Input:
[[2303 6320 7911 6017 6648 7278]
 [8285 4742 4930 3096 7451 6636]
 [7223 5316 5274 4193 6979 7242]]
Output: 4930

Input:
[[123 119  49 167  71 225]
 [146 148 144 144 156 135]]
Output: 144

Input:
[[-276  222  389 -435]
 [-437  538  866 -749]]
Output: 866

Input:
[[2 7 4 6 2 3]
 [2 7 4 6 2 2]]
Output: 4

Input:
[[-45  30 -37   3 -26  31  26]
 [ 24 -42  17 -19   6 -43 -39]]
Output: 17

Input:
[[208 193 280 215 106]
 [544 363 465 403 751]
 [214 209 272 210 118]]
Output: 465

Input:
[[ 38  -4  30  37]
 [-41  19   8  17]]
Output: 8
---
[ 38  50  65 -35  16  40] | 50
[-42  70 -61  57  45  56 -58] | 70
[ 68 -24  71  -2  -4 -27] | -24
[ -2  19  23 -13 -66  16] | 19
[ 59 -39 -13  39] | -39
[-12  36  29  55] | 36
[ 20  48 -70  25  61] | 48
[ 23  42  29  -9 -71] | 42
[22  1 60  6] | 1
[-12  59  32  25] | 59
---
[[-11.89, 14.48, 15.99, 12.99, -10.39], [11.45, -13.41, -14.44, -12.71, 12.68]] --> -11.89, 12.68
[[0.2, -0.4, -0.1, -0.6], [1.1, -1.3, -1.7, -1.8], [0.6, -1.3, -1.1, -0.7]] --> 0.2, -0.7
[-0.02, 0.16, -0.16, 0.06] --> -0.02, 0.06
[12.900, 11.217, 18.574, 7.090, 3.079, -10.843, -6.333] --> 12.900, -6.333
[1.777, -0.843, 0.931, -0.909, -1.030, -1.105] --> 1.777, -1.105
[1.866, -1.171, 1.002, 0.889, 1.065] --> 1.866, 1.065
[[95.094, -47.480, 119.269, -43.907, -25.556, -20.155, 134.239], [13.036, 108.919, -29.542, 70.397, 101.732, 104.095, 39.441], [189.240, -134.036, 226.700, -93.272, -82.741, -142.719, 163.836]] --> 95.094, 163.836
[46.0, 138.4, -138.9, 52.0, 189.8, 72.6] --> 46.0, 72.6
[0.139, -0.142, -0.050, 0.084, 0.031, 0.042] --> 0.139, 0.042
---
[[-47 -18 -41  14  25  15 -33 -23  -2  53 -28]
 [ -7  -5  15   9   4  -4   3  -1 -10 -13   4]
 [ 23 -15  23  12 -13 -22 -35  -1  19 -13  19]
 [ 11   8  51 -17 -17   0  33  19 -27  -9 -15]
 [-19 -14 -34  32  11 -14 -23 -32   5  -1  19]
 [ -4 -13 -31  21  58  -9  -5  -3 -11 -10  29]
 [-41   6  -3  16  24  -1  -1  -4 -46  -6  -1]
 [-30 -18   4  25  -6  13  -6 -29  30  18 -32]
 [ 23  19  64  -2 -35 -27  12   7 -40  -6 -14]] --> -14

[[ -3   0  29   3   2  -3  -1  10   1   4]
 [  2  -7 -25  29   0  15   0  -7   2   1]
 [  2   1 -10 -27   0 -25  -2   3  -2   0]
 [ -3   3  26  -3  -2 -16  -2   3  -3   0]
 [ -1  -4  37  12   0  19  -1 -16   0   2]
 [ -6   2  29   5   4   7   3 -13   2   9]
 [-11  -1  -8  19 -11  -4  -1 -67   3   7]
 [ -3   0 -14  12   3   3   3  -6   1   2]
 [  0  -6   1  -3  -3 -10  -3 -12  -3  -3]] --> -3

[[-20   6  18   6  58  35  -4 -39  15 -18  25]
 [-11 -11 -31 -20  57  31  -8   9 -28   0  63]
 [ -2   6 -23   4  14  19  17   7   6 -28   1]
 [  5  -8 -38  41   2  15  33  11  30 -50  23]
 [-12  19  16  29  50  34  12 -30  40 -29   3]
 [  7  -1  -1   3  38  17  27   2   0 -13  10]
 [  3  -5  -9  28  44  11  28  -4   1  -5  13]] --> 13

[[ 31  30  28 -16  31 -16  31  29 -16  29 -16 -18 -17 -17]
 [-55 -53 -51  59 -55  56 -55 -52  58 -53  56  62  59  59]
 [ 10  10   9   2  10   2  10   9   1   9   2   2   2   2]
 [ 10   9   9   2  10   2  10   9   1   9   2   2   2   3]
 [ 17  17  16  -4  18  -4  18  17  -4  16  -4  -5  -5  -5]
 [  3   3   2   9   3   8   3   2   8   2   8   9   8   9]] --> 9

[[ 56  15  49 -59  29 -21 -58]
 [ 59 -36  35  62  63  21  32]
 [-43   3 -14  47   4  41  17]
 [-45   9 -27 -28 -23 -39  34]
 [-35 -48  16 -20  12   1  62]
 [-34 -57  13 -36   3 -63 -52]
 [ 46  40  28 -46  60  61  28]] --> 28

[[ 23   3 -26  -3  -5 -24 -17 -21  -6 -51   7]
 [-14  16  -1   6   1  -6  25  14 -27  31  51]
 [  4  -7 -40  -1  30  35  43  28  -1 -31 -12]
 [ 13  -2   2  18  -9   9  -6 -13 -10  -4  -2]
 [-32  20  -7  26   6  13 -36 -43  17  12 -18]] --> -18

[[  2  18   4   8 -45  32 -10  -4]
 [-31  56  42 -13  10 -12  11 -51]
 [ 14 -13 -12  -8 -13   3  -7   6]
 [-29  12  19  -9   5   1 -33 -16]
 [-16  67  45   1 -10  14 -19 -34]
 [ 19  45  39  18 -15  23  43  14]
 [ 30 -13 -18  40 -45  45  60  39]] --> 39
